In the rows, zero is written as 128.
One turn sends every row of this set to another row. A few are shown first. Where does it send the rows asked after them?
q_636: [115 149  99 149 154 127 114 119 129 153 136 129 153 131]
q_52: [118 128  91 154 143  91 121 123 133 122 151 134 111 147]
q_740: [161 114 112 149 136 147 153 112 113 100 137 135 138 125]
q_12: [158 116 110 151 132 150 153 114 112  97 143 136 133 120]
q_846: [134 128 104 143 160  95 132 114 140 137 132 126 145 145]
q_582: [121 126  95 152 150  92 120 118 133 136 133 125 132 152]
q_217: [158 117 113 152 133 154 151 113 113 102 138 133 140 121]
q_672: [124 145 106 154 149  99 126 116 114 137 118 153 135 145]
q_256: [110 153  89 156 139 126 114 127 131 126 170 145 118 121]
q_14: [114 155 103 142 129 136 113 143 135 128 165 141 120 124]
q_441: [120 136 100 146 164 100 122 113 125 146 133 135 146 139]
q_355: [164 115 111 149 136 144 151 112 113 101 135 132 137 122]
q_457: [163 119 113 154 131 150 151 114 116 101 145 135 136 118]
q_800: [116 154  97 160 134 111 120 127 118 118 150 164 108 133]
q_537: [114 164 102 161 131 137 114 124 121 144 132 148 141 131]
q_277: [117 155 106 139 135 141 112 139 134 145 146 131 146 129]
q_875: [112 147  93 158 132 133 109 128 138 145 142 117 141 138]
q_37: [118 135  96 155 144 112 113 121 134 148 128 116 146 147]
q_618: [159 115 113 150 135 146 155 112 113  98 141 137 133 123]
q_32: [130 142 104 148 153 124 124 118 144 149 132 118 159 136]
q_960: [117 144 102 141 138 110 120 140 133 116 167 150 106 132]
q_687: [112 164  98 163 125 133 116 129 120 127 149 156 121 127]
q_855: [161 121 110 151 132 154 148 113 113 102 138 129 142 120]
q_230: [159 115 113 149 136 152 153 111 113 104 136 134 142 122]
q_380: [133 128 100 147 156  87 135 117 140 118 152 139 116 140]
q_31: [163 118 114 153 131 152 151 114 116 104 143 134 139 119]
q_743: [122 143 111 134 149 121 119 129 131 152 129 128 154 140]
q_498: [113 139  89 159 133 109 113 131 136 119 162 134 107 138]
q_437: [165 119 115 152 134 151 151 114 116 104 139 132 141 121]
q_964: [165 115 113 150 135 145 154 113 114 100 142 136 135 121]
q_245: [125 131 105 134 151  89 127 132 130 121 150 146 116 142]
q_869: [164 117 113 153 133 148 153 113 114  99 143 136 135 120]
q_504: [166 115 115 153 134 146 153 112 114 102 140 134 138 123]
q_578: [110 158  94 154 141 139 109 126 133 143 155 134 139 123]
q_857: [163 116 110 150 136 144 151 112 114  96 140 134 133 120]
q_448: [122 156 100 153 137 146 116 127 148 142 151 120 148 124]
q_548: [120 132  96 146 163  88 125 115 125 131 146 147 123 138]
q_714: [125 140  95 152 140 108 127 127 143 109 173 142 106 129]
q_765: [126 129 109 131 157  95 126 127 129 139 131 137 138 146]
q_368: [163 118 112 148 135 150 150 111 114 103 135 130 141 121]
q_871: [123 144 102 156 145  94 127 119 116 123 136 162 114 142]
q_162: [161 121 110 153 131 154 147 114 115  99 142 132 135 118]
q_146: [162 117 110 152 133 148 149 114 115  95 145 134 131 119]
q_559: [158 118 111 151 132 156 152 114 114 100 143 135 136 119]
q_439: [115 141  92 151 150 101 121 123 128 121 165 151 109 128]
q_19: [121 155 105 157 143 121 121 119 118 147 117 145 148 140]
q_568: [110 148  89 161 127 132 109 133 139 131 159 125 122 133]
q_890: [120 154  94 156 130 137 117 132 148 121 173 133 120 121]

q_52 turns into q_498
q_441 turns into q_548
q_162 turns into q_855
Now these:
q_380 turns into q_714
q_743 turns into q_765
q_19 turns into q_672

One turn sends every row of this set to another row. A few are shown first. Where does it send the rows asked after them?
q_241: [110 121 130 136 118 128 103 128 125 127 128 156 108]
q_534: [127 125 127 131 127 139 123 110 101 140 123 145 102]
q_624: [117 103 140 146 136 119 106 150 127 144 115 128 146]
q_932: [119 135 134 159 129 132 125  94 123 134 152 115 136]
q_922: [126  97 146 122 124  85 102 112 102 123 152 117 127]
q_596: [111 122 161 118 127  87  91 123 105 139 125 136 123]
q_982: [120 115 128 126 123  93 142 102 138 117 136 113 140]
q_252: [115 111 128 124 118 111 133 113 141 110 150 136 133]
q_161: [112 137 115 144 124 134  95 119 132 135 119 133 134]
q_836: [153 139 144 144 132 134 110 133 117 116 134 109 136]
q_303: [124 116 160 155 138 109 100  91 134 116 132 130 110]
q_991: [162 126 126 141 127 114 127 120 101 121 136 109 124]
q_13: [127 105 136 110 152 100 101 126 118 119 115 143 118]
q_435: [122 127 130 138 125  80 134  99 125 139 126 106 146]
q_15: [120 115 140 113 125 112 119  84 109 133 122 138 102]
q_536: [124 125 156 133 120  95 107 130 107 115 162 132 119]
q_119: [123 124 110 114 142 122 127 129 106 138 134 128 145]
q_898: [155 111 133 134 135 124 105 116 113 125 125  93 144]
q_858: [118 111 165 126 128 104  85 125 118 118 149 117 139]
q_941: [107 116 160 151 107  94 101 106 118 137 145 130 122]
q_237: [104 107 149 112 105 101 116 124 114 137 146 135 137]
q_257: [131 131 175 140 138 118 139 117 106 139 125 132 111]
q_720: [131 120 171 155 140 115 126 106 121 120 128 130 101]
q_787: [155 137 141 156 130 118 110 111 117 134 101 112 123]
q_782: [131 128 142 146 163 120  94 107  99 143 117 122 120]
q_261: [122 131 125 120 130 118 110  76 117 140 114 114 127]
q_65: [122 121 157 152 157 125 102 135 103 142 119 130 117]
q_996: [147 122 129 150 108 134 134 112 127 132 121 111 137]
q_264: [111 115 114 123 139 103 120 131 120 139 128 112 157]
q_285: [104 127 128 125 123 108  90  93 141 127 119 126 135]
q_822: [116 106 124 141 126  90 114 127 138 138 118 114 154]
q_195: [125 110 168 144 138 128 119 145 118 138 117 140 120]
q_76: [152 128 130 119 128 126 125 129 114 133 101 117 137]
q_159: [119 133 150 148 130 111 144  90 111 135 147 111 125]
q_704: [121 104 136 129 149 107 101 147 129 123 108 131 132]
q_961: [131 134 159 135 129  89 145  95 116 133 128 119 120]

q_858 turns into q_836
q_252 turns into q_119
q_996 turns into q_237
Now these:
q_285 turns into q_161
q_435 turns into q_822
q_982 turns into q_264

